One vector is turned by the same rotation once a tick. Each row is the vector after some number of ticks, and that number follows the row.
The counts run from 0 to 803.
[ 10 -21 -29  11  -8  31  -2   9  10  -1 -11 -10   7  -3   0   5  -2  17
  -7   8  18   1 -13  38   1   2  29  11  10  -8 -35   7 -18  -6  27  -6
 -15  -7 -21  13 -19  -3 -22 -14 -30 -24  -4   1  -2  -2  -4  17  -1  -2
  32  25 -36 -13  11 -14   1 -21 -21 -15   1  16   8 -17  23  25   5 -23
   7  24   2 -10   7   2 -29 -17   4  12] -> 73
[  8 -10 -29   8 -13  26 -14  13 -10 -12   6 -23   3 -13   9  -2   7   2
 -13  13   2 -14 -29   9 -28  12  25  26  20  -4 -30   0  -6  -4  23   2
 -23  -5 -16  14 -19   0 -33 -14 -27  -9  -2  -3 -14  -7  -4   3  30  -6
  10  12 -36 -14  -6  -2  -1 -21  -6 -17  -7   5  23 -14  25  19  -2 -15
   8  14  -6  -6  10   1  -1 -43 -11   3] -> 246
[ -2 -16 -31  -4  10  26   7  16  -1  -8  -2 -28   1  -8  -6  -1  20   5
 -11  -1  11  10 -14  -1  -7  -5  32  19  -5   4 -27   5 -22 -26   2  -5
  -8 -22  -9  23 -14   0 -21 -21 -30   1 -13  -8  -8  12   2   4  12  15
  20  31 -21 -16  12  -7   5  -8  -8 -15 -12   8  28 -10  34  33  17  -9
  -3  16  -5  14   8   9 -18 -32   3   8] -> 526
[ -8 -16 -32   1  -1  23 -13   4   4 -14   4 -21   6  -3   3   1  29   6
 -18  -2  13 -14 -29  -7 -18   5  39  23  15  12 -25  -3 -11 -12  18   1
  -9 -15 -24  29 -14  10 -23  -9 -24   7 -10  -2   3   0 -16  16  29  12
  28  35 -19  -3   6   2 -11  -9  -4   4  -9  -7  25   3  27  18   1  -2
  -4  15   2   8   3   0  -5 -45   0  -6] -> 44
[  4 -23 -26  -5 -15  11   1  16  10 -19   8 -19   7 -27  -8  -7  21 -20
 -13  -6  -2 -16 -21   7 -24 -12  29  27   4  -3 -36  -3   4  -5  18  15
  -4  -9 -41  15 -14   1 -28 -17 -24  -2  17 -15  -6  21 -24   1  17   1
  22  11 -21 -10   6  -5 -10  13  -8   4  -6   4  29  -3  19   5 -10 -16
 -15   0   9 -15 -12   0 -12 -41  -9   8] -> 264
[ -6 -27 -23   2 -19  31 -14  14   1 -27  -8 -10  13  -4   7  -1   2  -2
 -14   3  25   4 -35   9 -13  20   9  12  -7   0 -42   5   9 -11  25   4
   2   1 -28   9  12   1 -27 -13 -21  12   7 -11   6  -8 -15  -1   7  -2
  35  31 -23 -10   8  -4 -19   7 -11  -3 -24  10  -7   6  18   5  -9  -9
 -10  26  -8  11 -16  -6 -18 -30  -8   5] -> 318
[ 13 -10 -23   3 -10  28  -3   9  -5   1   1 -10  -2 -15   8  -3  26   7
   2  16  -7 -14 -31  14 -17  -8  44  16  29  -2 -30   7  -5 -15  29  12
 -16  -7 -24  16 -23   4 -21  -8 -23 -16  -5  -5 -17  -7  -3   4  16  -2
  24  19 -35  -8 -12  -2   8 -25 -15 -11   3  14  26  -5  22  21   6 -10
 -10  12   3 -17  26  14 -10 -27   5   8] -> 544
[  7 -21 -23  14  -2  37 -28   3   7 -11 -12  -7  -5   3  -5  11  -6  12
 -16   7  11  -9 -20  26   0  10  15  22  17   1 -28   2  -7  -2  32  -4
 -10 -13 -20  18 -11  20 -18 -17 -35  -2  -3  -9  -3 -11  -7  26   8 -10
  33  25 -39  -6   7 -22 -11  -4  -9  -7  -6  10   3   1  29  10   1 -21
  14   5  -3  -4  -7   3 -39 -30   4 -11] -> 22
[  4 -21 -34  11 -10  15 -18  25  10 -20   6 -29   3 -18   5  -1   2 -11
   1  11  -1 -10 -14   6 -18 -15  13  24  -1   0 -42 -12   5 -14   9  -4
 -12 -16 -36  -2 -16   3  -6 -16 -30  11  11 -11  -6  18 -36   5 -10  -4
  30  12 -37 -11  19 -13 -27  -9  -5  13  -6   1  21  -1  25   8  -5 -12
   3  -2  -4 -24   1   5 -14 -36   1   0] -> 584
[  4 -13 -40  -6  -3  15   2   2   5 -23   7  -9   9 -19  -1   6   3  -5
  12   1  -1  -2 -20   2 -22  -2  19  16  -2   0 -37  -4  -4  -7  20  -6
   8  -3 -38 -16 -12  16  -5  -1 -28  10   7 -12 -12  12 -37  -2   9  12
  20  22 -30 -15  10  -2 -25  -3 -20  17   3  -4  22   1  25   6  -8 -11
 -11  -1 -10 -17   6  -3 -17 -44 -10   5] -> 683
[ -2 -15 -11  -5  -4  40   4  10   1  -8  -1 -14  20 -12   3  18  12  -4
  -5   9  -3  31 -36  29  -7   8  32  12  11  17 -24  11  -8 -16  17  -3
  -7 -12 -27   6  -8  -1   8 -13 -24  -6 -23 -13 -20 -13  -7   9  23  27
  27  27 -42   0   9  -2  -6  -3   3 -11 -16   0   6   5   8   5  12 -22
 -19  11  -7  -9  10   4 -27 -21   2  14] -> 390
[  9  -4 -26   0 -13  28   0   7   4 -19  -1 -13   8 -11   5  -9  18  -6
 -12   6  -8 -12 -32   2 -41   8   8  34   9   4 -39  14   6 -12  30   6
 -17  -6 -25  17   1  16  -6 -17  -8   2   7  -9 -17  -2 -13   4  19  -6
  25   8 -36  -7  -9   3 -17   0  -4   7  -7  -4  30  12  13   8  -3 -19
 -11  10   0 -20   5   7 -10 -48  16 -10] -> 12
[ 21  -9 -24   1   4  31  -2   2   5  -3 -18   4   2  -9  -5   4  10  10
   4  10  16  -5  -8  13   4 -15  32  12  18  -4 -37  16 -18 -21  28   3
 -19 -12 -28  11 -15  17 -19  -8 -20 -15  -3  -3  -6  -5  -1  20  -2  -1
  47  27 -41   7  -1  -8   2  -6 -20  -2  -9  16  18  -4  24  18  18 -11
   0  14  -5 -17   2  17 -31 -21  16   4] -> 791
[ -5 -14 -35  -3  -9  18   2   7   4 -14 -11 -24  10 -22  -3  -5  15 -26
  -1  -7  15  -3 -18  23  -1 -12  37  15   3  12 -25   4  11  -4  26 -14
  -5 -15 -35  -8   2  12  -6 -14 -25   3  -7  -8   1  11 -28  -3  -6  18
  14  25 -31   2  19  -8 -16  -1 -26   2 -23   4  14  12  16  -3  -2 -24
  -1  15  -6  -6  12  -9 -18 -24   9   8] -> 437
[  5  -4 -40  -6   9  30  21  15  -6  -9   1 -13   7 -10  11  13  15  27
   9  15  11   6 -18   2 -29   7  18  21  -4 -12 -36  23 -20 -26  24  -4
  -9   3 -14  17 -11   2 -34 -16 -18 -11  -7  -1 -12   1   1 -11  17  -2
  10  19 -32  -5   0   1   1 -14 -14 -10  -1  10  17  -9  28  35  11 -16
 -16  24 -13  -4  16   5 -26 -36  -1  12] -> 778
[  7  -8 -25  10 -13  27 -19  17  -5 -22  -4 -17  -5 -24  -4   3  -2  -3
  -1   6  12  -3 -36  24 -21   6  10   0  12  -1 -34  16  11 -18  20  11
 -15  -2 -31 -22 -12  17 -18 -13 -29 -14  -5 -11 -23 -18 -22   1  -8   6
  12  26 -34 -20  -7  -4  -6   0 -33  -6  -8   3  10 -18  19  15  -1 -14
   3   4   4  -9  17  10 -12 -31 -10  16] -> 334
[  5 -20 -21   6  -6  47 -14  17   8 -10 -10  -3   0 -17   4  20  -3  10
  -4   6   9   4 -25  34   4   3  19   2   6 -19 -31  10  -7  -5  22   4
  -4 -12 -17  -6 -14   6 -17 -16 -36 -29   1 -15  -9  -5 -14   6   4   2
  10  29 -36 -16   2 -23   1  -7 -22 -21   1   7  11 -15  17  15  -5 -27
   6  11  -1 -10   7   1 -35 -23  -9   5] -> 654
[ -4 -29 -23  -4 -11  39  -5   7   9 -21 -12  -4  14   5   0  10  -7  -4
  -8  -3   7   8 -33  21 -14  19   1  15 -12   4 -37  15  -7  -4  23  -4
   2 -17 -14   0  12  20  -7 -14 -26   6   7  -7 -16  -6  -9  11   5   0
  34  27 -30  -8   8 -19 -12   9 -10  -9 -14   1   7   5  17   5   1 -27
 -13  29  -7  -2 -10  -7 -42 -35   7  -8] -> 121
[ -3 -14 -21   2 -12  25  -4  17  -7 -22   4 -18  -1 -20  -2  17  -2   0
  -1  14  13  21 -29  36 -20   0   0   6   0   5 -25   2   9 -18  12   2
   6  -8 -33 -18 -13   8   4 -22 -34  -1 -15  -6 -27  -9 -19   8   6  24
  13  23 -36 -20  19 -10 -23  -5 -21 -15  -5   6   2  -3  23   6   5 -10
  -8   0  -3  -7   9  11 -26 -27  -5   6] -> 202
[ -1 -18 -23 -15   9  33   5 -10  10 -24  -3 -15   9  -4  -5  10  18   2
 -11   0  -2   5 -29  -1 -15  12  33  17   9  16 -26  11 -19 -16  12   1
  -5 -22 -17  16 -11  13 -12 -12 -18  10 -14 -14 -14   1  -7  14  26  24
  26  39 -23  -5   7   0   2   4   2  -8 -14  -7  30  -8  22  19  10 -13
 -21  19   3  10   6   5 -14 -46  -3  -3] -> 143
[ 12 -10 -36  16 -17  34 -29  16  14 -21 -11 -24  10 -18   5  -8  -4   0
   2  13  17  -9 -19  17 -24   3  -8  29  12   1 -38   2  -3 -20  17  -2
 -25  -2 -37  -3  -9   8 -26 -12 -13  -8  -6 -11   6  -3 -26   7  -2  -6
  26  21 -34 -15  18   7 -20  -9 -11   7  -8   9   5 -21  19  18   7  -3
   5  13 -11 -15   4  -4  -8 -36   0   7] -> 383
[-10 -19 -21  -7 -12  24 -10  23   1 -19   9 -19  23 -17   5  19   9   1
  -1  -4  -1  -3 -41  32 -21  16  27  22  10  15 -22   2  -5  -6  14  13
   6   4 -35   4 -23   4 -19 -13 -17 -14  -5   3 -11  -9 -29  11  31  10
  17  28 -21 -13   7   4 -25   5  -2   2  -9 -13   6 -13  16   5   4 -12
 -17   5  12  -7 -15  -6  -9 -40  -7  14] -> 80
[  6 -18 -19   5  -8  26 -23  13   8 -21   7 -21  -8 -24  -8   4  -2 -12
  -5  10  -3   8 -17  24 -11  -9   4  19   5   0 -36 -15  11 -20   4   4
 -10 -20 -36  -8 -17  11   0 -22 -33  -1  -1 -26 -17   8 -24  10  -7  10
  28  23 -36 -19  12 -12 -15  -2  -3   3  -4   8  26  -3  23   6   2 -11
   5  -7  -3 -18   8  16 -19 -34  -4   3] -> 585
[  7 -17 -20   0  -5  24  -1   8  -8 -11 -15 -16 -10 -10  -9  -8  10  -6
 -19  10   3  -5 -20  24 -12  -9  25   7   2   3 -24   3  -7 -13  36  -1
 -15 -15 -12   9 -12  16   6 -27 -39 -26  -2  -2 -27  -1  -1  25  16  15
  24  25 -36 -23  -1 -17  -2 -16 -21 -16  -7   3  20  -6  27  11   9 -19
   0  20  11  -6   8  21 -23 -23  11   6] -> 224
[ -9 -19 -25   5  -2  17 -10  25   1  -5   5 -32   9 -13   5  14  22   7
  -6   1   1  -8 -30   8  -9  11  27  28  10   8 -26   6 -16 -11  12   4
   3  -5 -29  20 -29   2 -27 -10 -21  -8   0   8  -2  -6 -29   9  26  -2
  20  21 -18   1   7  -3 -19   1  -3   5  -2  -9  15 -13  22  20   5 -13
   7   4   8 -10  -7 -10  -5 -50  -1   9] -> 762
[ -4 -15 -28   6  -3  19  -5  14  -2 -21   2 -10 -11 -13  -6   6  -3  -3
   0  10   2   2 -31  14 -17  14   9   0 -10  -1 -39   2   8 -21  21 -10
   7  -9 -35 -20 -11  17 -13  -7 -34  -1   8 -11 -26  -3 -32   2  -3  12
  19  32 -34 -12   1 -14 -13   0 -23   4   9  -6  14 -15  24  16  -3 -15
  10   5  -5  -9  18   9 -20 -36 -13  21] -> 1
[ -3 -25 -19 -11 -18  21   7  11  11 -28   1  -3  -2 -25  -7  11  12 -13
 -15   8   5  11 -33  11 -18   5  11  13 -10  -9 -40  -2  13 -17   2  11
  13 -18 -27   2  -9  -2 -20 -18 -27   5   4 -30 -14   8 -10  -3   9  19
  21  37 -22 -24  15  -9  -2   8 -15  -7   2   9  22 -15  24  13  -3   1
 -19   9   1   9   3   3 -14 -42 -13  10] -> 650
[ -4 -14 -40  -4   3  21   7  15  -3 -11 -13 -32   7  -6  -5  -5  19   0
 -17 -11  19  -3 -20  20  -7   3  37  14  -6  15 -18  20  -9 -12  25  -9
 -10 -11 -24  15   2  -1 -11 -17 -30  -3 -11  11  -2   4 -20   3  22  10
   2  17 -27   6  13 -12 -17 -10 -25 -14 -25  -9   5   7  18  12  -3 -39
  -6  24   4  -1   2  -3 -23 -26   5   7] -> 524
[  0 -14 -33  -5 -18  30  -5  22  -1 -25   4 -19  28 -17   6   1  15  -2
   3   7  16   5 -28   6 -26   5  24  16   2  14 -25  10  -7 -13  11  17
   3   2 -34   4 -11   6 -27  -4  -9  -5 -13   3  -4 -11 -18  -4  16   9
  30  32 -17 -10   6  15 -22  -7  -7   2 -27   8  -7 -13  21  13  12   8
 -21  18   1   6 -13  -9 -11 -35  -4  14] -> 514
[ 15  -5 -26   9 -10  35 -19  14  15 -17 -10 -15   6 -20  -5   2  -2  -5
   6  17  14   2 -14  23 -10  -1  10  11   8   0 -37   5   1 -20  15   1
 -30   5 -51 -11 -14  -2 -24 -10 -21 -17  -7 -22  -2   1 -19  -3  -8   0
  22  28 -40 -15   7  -1 -12 -13 -20   3 -11  19   9 -15   7  21   6 -12
  -2   7  -3 -24   9   4 -15 -22  -3  14] -> 768
[  2 -27 -14 -12 -24  42  -8  24   5 -16   0  -7  23 -24  12  20   2  -7
  -2   6  -4  16 -43  22 -12  20  18   7   6  -6 -36  13   2 -14  13  16
   5  -8 -18  -9  -6  -3 -22 -13 -14 -13   0 -21 -14  -7 -24  -5  17   8
  20  21 -30 -17   6 -11  -9  -1  -5 -11 -13   5   6 -13   9  11  -8 -11
 -21  13   0  -6   0  -8 -21 -33 -13   9] -> 367
[ 10  -3 -40   3   0  26   7   8   0 -19   1  -8   2 -19   2   5  -1   6
   4  12  12  -4 -14  12 -29  12   0  22   1   1 -39  20  -6 -18  22  -4
  -7   9 -40  -7 -20  17 -33 -13 -22 -11   9  -7  -8   4 -18   0   6  -1
   3  23 -28 -12   2   9 -12   6 -28   0   0  10  17 -19  28  28  13 -11
   0   8 -10 -12  15   4 -10 -35 -16  22] -> 581
[  1 -26 -34  -7  -1  26   2   0  28 -13 -28 -10  10  -6  -4  -1   8  -2
 -10  -9  10  -6 -13  13  -5   2  20  14   0   3 -32   7 -25 -13  30 -21
 -22 -17 -30  15   3  12   4 -18 -26  -7   1 -12   6  15 -25  20   7  11
  19  32 -31  -7  16 -13 -14   0 -13   1  -5  -3  22  11   1   0  -4 -32
 -16  19   3 -18   7  -3 -26 -37  13  -7] -> 373
[  5 -16 -40 -19  -8  22  -7  -6  14 -21   3   1  19 -22   1   5   3   0
  12  10  18  -4 -15  11 -25  -9  30  18   1  -5 -28  -2  -5  -8  19  -3
   2  -6 -33  -9 -18   1 -16  -6 -22   5 -10  -5 -10   6 -19  -1  14  17
  11  27 -25 -23  11   6 -26 -22 -26  -2  -4  13   9  -2  20  12 -11  -9
 -28   9 -12 -11  13  -2 -13 -34 -12   0] -> 349
[ -5 -18 -30   3   0  20 -13   8   7 -14   6 -12  -3 -14  -4  10   1  -4
  10  10   9  16 -28  12  -3  -2  32  -2   3  11 -39  -9   1 -20  12  -1
   7 -12 -36 -19  -9   7   4  -6 -29   7 -11 -13 -22   5 -38  -1  -7  20
  41  35 -40 -11  10 -22 -22 -12  -8  15   4   1  16  -1  19   9  -4  -5
  -4  -2  -2 -16   8   8 -21 -27  -7  18] -> 486
[  5  -6 -23   6 -11  16  -7  20  -6 -22   5 -16  -4 -14   5  -5  19   7
 -10  18   2  -6 -35  15 -41   3   2  24   9   6 -36  10  11 -27  25  20
 -16   0 -35  19 -11   0 -13 -23 -20   0   2  -9 -22 -10  -3   9  14  -3
  27   9 -27 -15 -11   7 -14  -8 -17  -2  -5  11  21   2  15  14  -4 -17
 -13   3   7 -19  10  15  -9 -40   7  -3] -> 13
[ -8 -18 -35  14  -2  29  -6  26  -4  -9   4 -26  13 -19   3  16  -1   7
   2   3  23  11 -23  30   3   3  27  18   6   9 -26   1   0 -10  23 -14
   6  -4 -29   5   1  -1 -12 -16 -35  -6 -14  15   2  -8 -24   3   6   3
  25  15 -33   3  20 -14 -33 -12 -16  -5 -15   7  -6   5  29   6   6 -23
   6  11 -12  -8  -2  -6 -25 -21   4  13] -> 204
[  9 -20 -19   5 -22  43  -9   3  11 -23  -2  -7  18 -16  -2   9  -2 -14
 -17   8  22  -6 -17  15  -8   6  15  15   6   0 -31   1   5   6  30   4
   1  -7 -43   1   1  15 -26 -13 -33   7   7 -18  14  -4 -17  10  15  -4
  27  27 -31 -12  14  -9 -29   8 -19  -1 -27  18   2   3  18  10  -6  -8
 -12   7 -12   5 -15  -5 -18 -33  -1  -1] -> 218
[ -1 -10 -28   3 -13  17  -4  16 -10 -22  -7 -25  -2 -29  -9  -5   3 -17
  -2  13   6   0 -18  28 -15 -10  21  13   1   1 -22  -1  18 -16  13  -9
  -9 -14 -31 -11 -15   2 -10 -16 -35  -4  -3 -16 -19   7 -13   3 -11  15
  17  26 -39 -23  12  -2  -2  -5 -30  -9 -13  10  18 -17  30   7  12 -10
   1   3  -6  -2  20   9 -15 -20  -4  17] -> 535
[  9 -19 -21   3 -20  32  11  33  -7 -12  -2 -18  10 -36  11  10   5 -10
   4   5   9  10 -24   5   0   4  22   9   0 -17 -43  11   1 -14   3  15
   9   0 -27  -5 -13   5 -35 -18 -17 -21  -2 -13  -5   0 -29 -21  -2  10
  19  24 -30  -7   5  -6   0   0 -19  -3  -2   7  15 -20  29  22   7   1
  -5  19 -10   2   3   0 -16 -29   0  24] -> 83
[  0 -28 -24   7  -5  23 -17  21   4 -17  -1 -12  -1 -15  -6  18   7  -4
 -13  -6   8 -10 -16  14   0  -9  28  24   5 -20 -39 -14   6  -4   4   7
   4 -17 -16   8 -14   1 -26 -18 -36   0   7 -11   2   9 -24   1   0  -6
  25  17 -28 -12  14 -25 -12  -1 -15  -5  -2  14  18  -7  38   7 -15 -17
   8  -3  -1  -6   5  -5 -20 -37  -8   0] -> 452
